0: tensor([ 1.15, -0.31, -0.13, -0.27,  0.72,  1.55, -0.19, -0.45, -0.16, -0.23, -0.46, -0.63,  0.67, -2.75,  0.17,  1.04])
1: tensor([-1.10,  0.37, -0.01, -1.15, -1.24, -0.96,  0.64,  0.31,  0.48,  0.48,  0.51,  0.87, -0.86, -0.90, -1.22, -0.48])
2: tensor([ 0.83, -0.23,  0.72, -0.17,  0.32,  0.82, -0.27, -0.23,  0.87, -0.29, -0.24, -0.09, -2.73,  0.86,  1.12,  1.07])
3: tensor([-0.74,  0.28, -0.21, -1.34, -1.41, -0.54,  0.28,  0.42,  0.85,  0.65,  1.02,  1.08, -0.83, -0.01, -0.13, -0.87])
4: tensor([-2.73,  0.90,  0.04,  3.34, -1.57, -1.52,  1.42, -0.30, -0.55, -1.00, -1.16, -0.96, -1.70,  0.44,  1.10,  1.24])
5: tensor([ 0.83, -0.73, -0.07,  0.26,  0.27,  0.60,  0.31, -0.29, -0.36, -0.01, -0.51, -0.56, -0.20, -0.09,  0.82, -2.71])
6: tensor([ 0.99, -0.31,  0.18,  2.68, -0.24, -1.10,  0.43, -0.17, -2.59, -0.43, -2.69, -0.84, -0.70,  1.73,  1.33,  1.08])
7: tensor([-0.12,  0.25,  0.90, -0.44,  1.35,  1.17, -0.14, -0.12,  0.88,  0.15, -2.69,  0.56,  1.08,  1.16,  0.78, -0.26])
8: tensor([-0.91,  0.20,  0.23,  0.05, -1.58, -1.19, -2.62,  0.05,  0.59,  0.12,  0.53,  0.74, -0.73, -0.83, -1.10, -0.13])
9: tensor([-1.30,  0.25, -0.02, -1.11, -1.51, -1.10,  0.65,  0.20,  0.29,  0.47,  0.92,  1.02, -0.80, -0.95, -0.79, -0.60])
10: tensor([ 0.74,  0.55,  0.05,  3.46, -0.98, -1.30,  1.51, -0.24, -0.22, -0.93, -1.48, -0.81, -1.20,  1.07,  1.35,  1.58])
11: tensor([ 0.37, -2.73, -0.33, -1.91,  2.65,  2.14, -1.22,  0.29, -0.21, -0.04,  0.52,  0.10,  1.81, -0.97, -2.16, -0.92])
12: tensor([-0.38, -0.60, -0.59, -1.37, -0.66, -0.57, -0.03,  0.87,  1.13,  0.32,  1.04,  1.13, -0.58,  0.60,  0.06, -0.90])
13: tensor([-0.29, -1.03, -0.73, -1.73, -0.33, -0.68, -0.49,  0.69, -2.59,  0.73,  1.18,  0.86, -0.81,  1.35,  0.48, -1.27])
14: tensor([-0.42,  0.83,  0.18,  1.37, -1.83, -1.25,  1.18, -0.17, -0.23, -0.60, -0.29,  0.20, -1.36, -0.85, -0.46,  0.64])
15: tensor([-1.05,  0.34,  0.01, -1.26, -1.34, -1.06,  0.71,  0.67,  0.68,  0.56,  0.99,  1.18, -0.81, -0.39, -0.22, -0.51])
16: tensor([ 0.14, -0.88,  0.34,  0.47, -0.22,  0.19,  0.55, -0.35,  0.25,  0.22,  0.22, -0.39, -0.15,  0.84,  1.94,  0.42])
17: tensor([ 1.05, -0.02,  0.12,  1.82,  0.00, -1.20,  0.37,  0.08,  0.74, -0.55, -0.68, -0.64, -0.48,  2.01,  1.05,  0.82])
18: tensor([ 0.07,  1.15,  0.03,  2.58, -1.90, -1.33,  1.53, -0.20, -0.52, -0.64, -0.92, -0.38, -1.55, -0.27,  0.16,  1.06])
19: tensor([-0.49,  0.38,  0.98, -0.42,  1.74,  0.81, -0.38,  0.17,  0.56,  0.45,  0.81,  0.77,  1.35,  0.95,  0.48, -2.71])
20: tensor([ 1.21, -0.48,  0.35, -0.18,  0.46,  1.09,  0.10, -0.48,  0.32, -0.07, -0.49, -0.75,  0.72, -0.64,  0.21,  1.28])
21: tensor([ 1.05, -0.28, -0.11, -1.33,  1.52,  1.84, -0.89, -0.12, -0.08, -0.34,  0.38, -0.61,  1.21, -1.22, -1.35,  0.22])
22: tensor([ 0.80,  0.42,  0.01,  3.24, -0.62, -1.65,  1.28,  0.09, -2.59, -0.52, -1.48, -0.77, -1.10,  1.17,  1.45,  1.47])
23: tensor([-2.73, -2.73,  0.44, -1.11,  3.09,  1.86, -0.60,  0.33,  0.02,  0.52,  1.22, -2.68,  2.31,  0.25, -1.25, -1.32])
24: tensor([ 0.69,  0.15,  0.23,  2.89, -0.41, -1.50,  0.89, -0.08,  0.28, -0.61, -1.22, -0.64, -1.11,  1.50,  1.16,  0.86])

tensor([ 1.00, -0.85, -0.23, -0.09,  0.38,  0.96,  0.21, -0.36, -0.15, -0.03, -0.49, -0.49,  0.22, -0.25,  0.56,  1.07]) >> 20
tensor([-0.50,  0.50,  0.93, -0.42,  2.50,  1.27, -0.40,  0.03,  0.44,  0.50,  1.29,  0.77,  1.58,  0.80, -0.08, -1.21]) >> 19
tensor([-0.74,  0.97,  0.82, -0.83,  2.65,  1.33, -0.84, -2.80,  0.13,  0.71,  1.25,  1.00,  1.89,  0.58, -0.70, -1.48]) >> 19
tensor([ 1.27, -0.36,  0.43, -0.10,  0.13,  1.16, -2.62, -0.42,  0.43, -0.23, -0.47, -0.54,  0.83, -0.23,  0.43,  1.43]) >> 20
tensor([-0.86,  0.56,  0.74, -0.44,  1.98,  1.05, -0.17,  0.14,  0.64,  0.40,  0.87,  0.84,  1.49,  1.03,  0.24, -1.02]) >> 19
tensor([ 0.67, -0.71,  0.00,  0.32, -0.18,  0.39,  0.54, -0.52, -0.03,  0.11, -0.32, -0.63, -0.08, -2.75,  1.32,  1.04]) >> 0
tensor([ 1.29, -0.19,  0.90, -0.13,  0.37,  0.85, -0.53, -0.15,  0.73, -0.72, -0.40, -0.57,  1.33,  0.45,  0.86,  1.13]) >> 20
tensor([ 0.20,  0.09,  0.95, -0.26,  0.99,  1.16, -0.01, -0.06,  0.58,  0.10,  0.52,  0.39,  1.10,  0.96,  0.96,  0.01]) >> 16
tensor([ 0.51,  0.10, -0.07, -1.47, -2.75,  2.10, -1.08,  0.24, -0.01, -0.23,  0.84,  0.48,  1.99, -0.73, -1.92, -1.11]) >> 21
tensor([-1.02,  0.28,  0.21, -0.98, -1.55, -0.93, -2.62,  0.27,  0.42,  0.56,  0.79,  0.89, -0.73, -0.88, -0.73, -0.59]) >> 8
tensor([ 1.10, -0.89, -0.44, -0.38,  0.48,  1.17,  0.06, -0.43, -0.49, -0.10, -0.57, -0.80,  0.20, -0.55, -0.08,  0.84]) >> 20
tensor([-0.78,  0.37, -0.51, -1.71, -1.17, -0.75,  0.37,  0.59, -2.59,  0.58,  0.62,  1.27, -0.66,  0.19,  0.01, -0.78]) >> 13
tensor([ 0.42, -0.72,  0.40,  0.47,  0.12,  0.15,  0.81, -0.42,  0.26,  0.09, -0.13, -0.38, -0.13,  0.68,  1.60,  1.04]) >> 16
